Turns in one plane each, and the order they were made in; the first pair answered
K:
[ -5.9 -46.4 -13.1  -8.0 -11.5  -0.9   8.0 -31.9 -41.5] => [ 20.4 -35.2 -42.6 -14.1 -18.1  -3.1 -10.5  -1.6 -33.4]
[ -6.2 -18.8 -26.7 -10.3   0.1 -14.7  -5.4 -48.0  -6.5] => [  0.8 -24.2 -13.7 -11.5   1.5 -17.9  -6.5 -32.3 -38.3]
[ 32.3  -0.2 -40.1   4.9 -17.3 -13.2  -2.8  38.2   7.6] => [-11.8  -4.4 -21.6  12.6 -12.0  -8.4  22.3 -27.2  51.4]
P:
[-28.4 -12.9   2.2  17.0 -20.2  -6.5  -7.0 -51.0  26.7] => [ -6.8  19.9  18.7  39.4 -23.4   7.7 -16.2  37.9  19.5]
[-10.7  19.3 -14.7   0.7 -17.8 -12.9  -8.2  20.2  22.4] => [  3.7   3.4 -20.4 -11.9 -18.8 -24.4 -13.3  17.5 -11.6]
[-24.1  -5.1  66.4  20.5   6.0  10.1  18.6  13.7 -36.1] => [-28.2 -20.3  60.8   9.5   8.4   2.0  22.6 -18.0 -43.7]
[ 10.2  28.7  -9.1  12.5  29.7  -3.7 -18.8  -1.5  69.0] => [ 50.1   9.1 -13.6  -2.4  26.4 -20.6 -34.9  43.2  -7.2]
U:
[ -6.0  -0.3 -12.5 -10.9 -12.6  -2.2   1.6 -20.5   9.2] => [-10.5   4.5  -2.8  -5.9 -10.3   3.0   5.7 -21.2  13.9]
[ -3.2  -8.5  16.3   7.9   2.6   8.9  -4.9 -16.9 -14.3] => [  7.9   9.0   1.0  12.1  -1.7  13.5 -14.4   9.4  15.8]
[  3.8  -0.5   3.5   4.8   3.3  -8.4   8.8  30.0 -12.5] => [  2.6  -1.8   6.3   3.4   3.4  -8.1   9.9  26.4 -16.6]
Then:
Between the rows of a pair lie two turns.
[ -7.3 -13.0  21.3   3.6  10.9  -0.4  10.9  -6.4 -18.7] => [ -7.8   0.2  27.8  11.9  11.4   4.7   9.4   9.9 -11.7]
P, P
[ 22.0  -1.5 -22.6 -20.3  -5.3  -3.4  -4.2  -5.1   8.7] => [ 2.8 19.8  8.2  2.5 -3.3 14.1  4.7 15.7 27.2]
K, P
[-3.2  7.4 -7.7 -9.1  1.4 12.3 10.1 -2.0 19.6] => [  2.1  -4.3   8.9 -11.8   3.1   7.7  11.9   3.8 -18.6]
P, U
[ 13.9  26.0 -19.3   1.8  -1.4  12.0   6.4 -20.6  63.0] => [  1.6  19.6  57.4  23.5   7.6  25.0  24.9  13.8 -13.7]
K, P
[-26.4 -18.9  -4.5   4.6   4.4 -24.5  12.6 -63.2  -1.3] => [ 23.6  21.9 -18.8  17.7  -3.2 -12.1 -17.9  60.4  -6.0]
U, P
[ -0.8   6.5 -20.7  -1.0  -8.6  -6.4  -4.7 -10.1  10.2] => [ -6.8  -4.9   0.8  -0.5  -6.4  -7.8   2.5 -15.2 -21.9]
P, U
[-16.9 -18.6  21.9  -0.6  -5.7  -5.8   7.6 -25.1 -12.3] => [  0.1  -6.4  29.4   6.4  -8.4  -0.2  -0.1  16.5 -27.4]
P, P
[-34.3   9.4  31.9  23.2  10.1   9.9  12.5 -13.2  27.7] => [ 21.6  11.7   0.0   8.9   2.3  -3.2 -17.0  54.5 -12.3]
K, U
[ 15.2  18.1   9.8   9.8 -10.5  22.9  -2.9  63.9   9.1] => [-29.5   5.9  50.3  19.7  -1.6  28.1  24.3   5.8  15.6]
K, K
[ 14.8 -33.2 -17.1 -25.8 -36.9 -23.7 -34.3  -6.9 -10.9] => [-35.5 -14.7  25.3   2.1 -28.7   1.1  -7.9 -34.4  34.4]
K, U
[ 15.1 -10.0  16.5  -3.6  -6.4  16.0   5.4  14.3 -24.0] => [ -2.5  -1.0   1.9  -1.6  -9.3  19.7   8.2 -17.4  26.5]
K, K
[ -7.6 -25.2  40.2  -7.4   7.2  -5.3   6.9 -15.5 -74.9] => [-19.2  26.7  60.0  30.8   7.3  25.1  10.7  40.7 -14.3]
P, P
[-12.9  53.9 -13.0  25.6  28.8   0.6   8.2  -6.3  34.8] => [  0.6   5.7 -32.1  -9.4  30.0 -30.0   3.2 -52.4 -24.6]
P, P
[-30.1   2.7  35.8  18.9  -0.5  28.0  28.3 -38.2  -4.7] => [ 42.1  19.0 -24.2   1.1 -13.7  18.0 -14.6  48.0 -19.0]
P, U
[-30.7 -21.5  -7.2 -11.3   7.4  -7.5  12.8 -77.2  20.7] => [ -5.8 -24.4 -39.8 -26.9   3.0 -17.0  -2.5 -68.8  16.8]
U, U
[ 13.5  34.3 -47.0  -3.8  -9.5   3.5 -12.8  22.1  64.1] => [ -7.0  -6.4  51.8   6.8   5.7   0.5  19.1  23.9 -68.7]
K, K
[-29.0  12.3   1.8  -3.2  11.5   5.8   1.4  17.4  22.1] => [ -3.4   1.8 -23.7 -20.1   8.5  -5.1 -11.6  25.6  -1.3]
K, U
[ 14.1 -23.7  -1.6  -6.4  -2.1   1.8  10.3 -25.9 -22.5] => [ 19.6 -12.7 -28.3  -9.0  -6.9   2.8   2.6 -23.4   9.4]
K, K
[ 12.9 -20.0 -16.2 -22.8  -3.8 -16.3  -8.7 -37.0  -7.9] => [-19.6   0.0  44.8  11.9   4.4   8.8  14.7 -16.8  -1.3]
P, K
[-18.0 -21.3 -11.0  -5.6  -0.5   3.8  -3.5 -46.4  16.2] => [-24.1   9.7  28.0  25.3   1.1  26.0   2.0  11.0  20.9]
P, K
[  6.3 -13.2 -22.8 -33.8   2.2 -12.4  -2.9 -27.3  23.9] => [-0.1 18.5 26.2 -0.1  5.0 14.4  6.5 40.6 18.8]
U, P
[ -0.8  32.1 -20.0   4.9  -8.9  10.2 -11.1  -5.3  19.6] => [-18.1  30.0   5.0  13.8  -5.3  14.7   1.2 -17.9  14.7]
U, U
[ 24.5 -27.1  -0.7  -6.4  22.9   6.5 -30.9  54.1 -15.8] => [-31.7 -18.9  16.3   8.1  29.8  20.2  -5.7 -15.2  54.7]
P, U
[ -2.6   3.3   2.2   8.2   1.0  15.4   5.5 -10.1  12.1] => [ 11.0  -1.2   3.0   4.8  -1.3  10.8  -0.2   7.3 -17.8]
P, U
